Read these off the array that follows.
1) Which number is the smallest entry in the first column?
2) Which number is the entry in the bottom-left corner?
3) Which number is the 2nd entry on the main diagonal?
4) Which number is the top-left entry?
5) Which number is the fourth entry in reading order?
6) Which number is the entry directly below the largest entry?
7) Which number is the top entry of the column that holds the largest entry?
8) Which number is the third entry on the diagonal from the top-right corner?
[[ 22 -12   8 -22]
 [  9  33  73  53]
 [ 24 -43   0 -11]
 [-24  -9   4  47]
 [-19  45   6 -22]
 [-91  65 -74  41]
 [-63  22 -61  46]]
1) -91
2) -63
3) 33
4) 22
5) -22
6) 0
7) 8
8) -43

data =
[[6 4 4 6 7 4 4 4 6 6 5]
 [6 7 6 6 4 7 7 6 6 5 5]
 [5 7 6 5 4 7 7 7 5 5 6]
 [6 4 4 5 7 3 4 4 6 6 5]
 [6 5 4 6 6 5 5 4 6 6 4]
 [6 5 5 6 6 5 5 4 6 5 4]
 [5 5 5 5 6 5 5 6 5 6 6]
 [5 5 6 6 5 5 5 5 6 5 5]
 [5 3 4 5 7 1 2 4 7 7 5]]
Indices start at 1.
Read off the entry in the top-right corner.
Answer: 5
Read off the entry directly below the centre entry.
Answer: 5
The top entry of the column that holds the smallest entry -> 4
The minimum -> 1
Read off the entry at row 2, column 1.
Answer: 6
Read off the entry in row 1 and column 2.
Answer: 4
Read off the entry in row 3 and column 1.
Answer: 5
Read off the entry at row 1, column 1.
Answer: 6
The entry directly above the centre entry is 3
The bottom-left entry: 5
Read off the entry in the bottom-right corner.
Answer: 5
The entry in row 1 and column 3 is 4
The entry at row 3, column 2 -> 7
The centre entry -> 5
The entry at row 3, column 3 -> 6

W =
[[  1  29  21   6 -48   4   2 -12 -10   3  64 -20  -2   0]
 [-12  -7  18  -6 -49   5  -8   0   1  13  10  -1  -7 -21]
 [-15 -18  -3   0 -15   0   9   5   2  11   0   1   4   1]
 [-80 -13 -19  24 -20 -21  17  88  -2 -12 -13  -4 -21  23]
 [  9  12   1   2  12   1   4   1  -2  -5   8  -3   2  11]
 [-10  -8  -2  -1 -15   1   6   6   2   7   2  -2  -3   2]
 [ 21  21   4  -3  13   1   1  -1  -1  -2   4  -4  -3   6]
 [  5 -13  -9   0  15  -9   7   2 -14   1 -21   1   1 -14]
 [ -5  -2  13  -3  -8   0 -12   2   5   1  -5   2  -4  -2]
 [ -2  20   3  -6 -14  16   9   9   9   5  10  -8 -17  22]
 [ -4 -16  -3  -3   1  -7  -2  -1  -6   6 -21   4  -2 -38]
 [  1   8  -2   4  16  -5  -5   6   0 -16 -12   2  -4   7]
 [  1 -23 -32  -6  23  -6   7   6  -3   3 -37   8  -1 -18]
 [ -5   5   5  -3  -6   7  -1   5  10   1   5   0  -4  14]
 [ -9 -10   3  -8   4  13 -15   5  33   2 -17   8  -2   7]]
Rows and columns are numbered from 1.
The entry in the bottom-left corner is -9
Find the entry in row 3 and column 1.
Answer: -15
The entry in row 3 and column 3 is -3
Find the bottom entry of the column that holds the largest entry.
Answer: 5
The entry at row 3, column 2 -> -18
Find the entry directly above the largest entry.
Answer: 5
The entry in row 2 and column 1 is -12
The entry in row 2 and column 2 -> -7
The entry in row 1 and column 1 is 1
Find the entry at row 1, column 3.
Answer: 21
The entry directly above 24 is 0
Find the entry just right of the smallest entry.
Answer: -13
Find the minimum.
Answer: -80
Find the entry at row 1, column 2.
Answer: 29
Find the bottom-right entry.
Answer: 7
Find the entry just right of -37.
Answer: 8
The top entry of the column that holds the largest entry -> -12
The entry just left of the largest entry: 17
The top-right entry is 0
Find the entry in row 2 and column 3.
Answer: 18
